Where one turn sends some rows of the set: a few examples, then the rows asked:
niteb: [  6  13 -18  -3   0  10   5  14  12 -21  -7  12   9 -12  15   1  16 -15
   9 -15  11   1   6]
kufi: [  5  -7  -4 -12 -10  37  -8  -5   3 -16  12   3   1  -7  -5   0  -7   8
  -5   4  -2   3 -14]
bubom: [ -4  -4   8   3  11  -1  19   5  -6  12  -5 -25  -9  26  -6   7  14  -3
   7 -21  -7  -1  -1]
dotet: [-20   1  12 -11   1 -26  -4  12   5  -6  -1 -12 -19  -4  16  13   2  15
 -11   5  -4   7  -1]
Kuvu: [-16   6  10  11 -18 -10  -2   1   4   4   5 -13 -12  -6  13   5  -7  24
  -3   2 -18  -1   8]
pagav: [-15 -10 -22  -8   9  15  13  28  11   1  -3   0  -2   6   5  -1  16 -18
  -2 -15 -10   9  -4]
koz: [ -4  -7  -6 -14  -3  14  -1   8  -1 -20   4  -2 -17  22 -13  20   9 -10
   4  -5 -19  -8  -6]
ludub: [-27  -8   5  -7   1  -5   3 -13  -6 -12  12 -17   1 -20  11   1  17  23
  -4  -1  -2  -2  -7]
rovi: [ 10  19  -7 -11 -14  23   4   9   8 -21  -9   8   1  -7  16  -2  16 -19
  10   0   1  -3  -5]
nasek: [-32  -2  14 -19   5 -14   4  -6  -3 -10  -1 -18   5  -1   8  19  18  -1
  15   8   2  -8  -1]
valub: [  3  -9  -1   0  -6  26   2   0   6  -7   6  13   6 -12   1   0 -20  13
   9   4   6 -11  -2]
gub: [-35  -5   4  -2   4  -5   4  -9  -1  -9   8 -25  -6  -9   9   0  14  22
  -4   1 -11  -2 -13]
nov: [ 20  10  16  -3  -7  29  -4  -2   0  10   7  -5   9   3  13 -15  12   4
   1  -1   7  -5   7]
Fid: [-20  -3  14  -8  -2 -17   9  13   8   6   5  -9   5   3  18  15 -12  -5
   7  16  -5   4  17]
bovat: [  4 -16  14   7   1  10 -10 -24   2   0  -2 -12   5  11 -10   6  -2  14
  -5 -10  16   3 -14]
Goz: [ 18   3  13  -6   9  13  -5 -24  -3  -3   5  -7   5  18 -10   6  -2  13
  -7  -1   8   4  -8]
pote: [-35   1   9 -19   8 -16   8   4   0  -6  -3 -16   3  -3  17   9  23   1
   8   9  -2  -7 -10]
gakem: [ -9 -13 -25  -4  12   4  12  25   5 -12   9   1   3   8  -2  11   7 -14
  -3 -20  -7   9   1]
Neso: [  8   1  -4   0   6   2  12   9  14  12  -4   6   2   6  22 -11  23 -18
 -21  -8  13  12  -9]
moli: [ 21  17  13   2  -7  20  -1  -9   5  11  -2   9  -1   0  11  -7  16   1
  -2   4  14 -13   0]
kadon: [ -7   8   6   5 -14 -11   5   1  -2  -1   9  -5  -7 -13  24  -1  -3  24
  -4   1 -17  -4  14]
Mekov: [-11 -10 -10  -9   9  18 -13   5   5 -14  -7  -7 -16  22 -15  18   3  -2
   5  -8 -11   1 -12]
dus: [  0 -13   7  -1   9   7  10  16   2  11  13 -16  -6  29  -1   0  21 -13
  -7 -11  -5  -1  11]
fazaz: [  2  -5   3  -3  14   1  12  11   3  13  -5 -12 -14  35  -4   6  16 -11
  -7  -6 -12   4  -1]
Gogu: [  2  13 -15  -8  -6  19  -5   7  14 -11 -10  17   3 -13  18  -1  20 -14
   3 -10  10  -4 -11]
Zulef: [ 11   0  -5   6  14  -9  19   5   8  -3   1  -1   8  13  14  -3  26 -19
 -17 -11  14  10  -1]
karaf: [-11   7   1   9 -16 -21  -5  -3  12  -5  -5  -5   9   2  33   9 -11  -1
  -6   4  -9  13  -1]
bez: [  6  -7   3  -2  17  -2  16   1  -7   7  10 -12   0  33 -10  10  11  -4
  -8 -10  -8   2   0]
napus: [-13  -9 -17  -5  14   5  25  29   8  -3   5  -5  -9   0   9  -1  -7  -9
  -2 -14  -9   8  -5]
Pum: [-10 -15 -18  -5   3  15  15  23  15 -15   8  -2  -3   0   5   0  12 -24
 -11  -5  -1  14  -6]
gur: [-34  -7   5  -3  -7  -5   4  -6  10   2  -1  -9  26  -9  23   2   9  -4
   6  14   4   0 -13]
goto: [-34  -9   0   1  -3  -5   6  -6   5   0   1 -19  28  -5  19   7   5  -9
   6   7  -1  12  -9]
fome: [ 23  17  10   2   3  14  12 -10   3   1  -1   1  14  -3  11 -11  15  -1
   1   1  18  -3   7]
gipo: [ -5  -4  -6  -4   2   3  -2  -3   8 -22  -8  -3 -19  20 -10  20 -15   2
   8 -14 -12  -6 -10]
bib: [ -1  -1  -3  -3  -4  40 -13  -3   6  -5   5   6  -3 -10  -8   2  -1  10
  10   2   4 -10  -5]
Mag: [-20  12  -2   7 -16  -7   3 -16  -6  -9  -6 -16  13  -7  24   3  19   8
  11  -6 -16  -5  -8]
konev: [ 15   8  15   1  -5  11   6  -5  -8  12  -7   2  16  -3  13  -4  18   2
  14  -4  19 -16   0]
Vupit: [ 11   4   3  -1   3   2  -2   6  16  -5  -6  -7   3  11  25  -8  27 -22
 -16 -12  18  12  -4]
Fase: [-21   0  14 -10  -7 -19   5  21   8  11  -1  -2   6  -6  24  10  -2  -1
   2  16   0   3   8]
zemiv: [ -2  -2 -10 -15   6  15  -9   2  -3 -18   4  -2  -4  18 -16  23  -7   6
  10 -15 -13  -1  -4]
fon: [  8   6  -6  -9  -2  32  -8  -3   6 -16   3   6  11 -14  -4   1  -9  11
  10  -6   8   2   1]
Sogas: [-13   5   9   8 -24 -16 -11  -3  15   2  -7   0   9  -3  26  11  -9   5
  -3   9  -2   5  -2]
raku: [  7  13 -11 -11   0   1   4  14   7 -18 -13  18   0  -9  27   5   4 -12
   7  -7  11  -8 -13]
fef: [  1  -4  -2  -1  15  -7  12   8   1   5  -5  -9   7   0  22  -5  21 -11
 -15 -19  22  15 -18]
tizo: [ 12  -8  14  -8   1  11 -22 -15   0  -5   7 -10  -6  27  -3   8   8   7
 -15  -8   3   1 -11]
selu: [-27   8   4  10 -18  -3  -1 -21   4  -6  -4 -15  11  -3  16   4  11  10
  11   3 -14 -12 -11]
tozo: [-15  -2  15 -15   2 -25  -6   0   5 -14   6  -5 -15  -5  15  16  -4  15
 -10   8   3   2   5]
zumi: [  9  -8  14   2   8  18 -12 -15   5   5   3  -8 -13  20 -13   5  -1  11
 -13   6   6   2 -10]

bubom -> valub
Mag -> Fid
Where do these go?
kufi -> Vupit
dotet -> selu
Goz -> niteb
fazaz -> bib

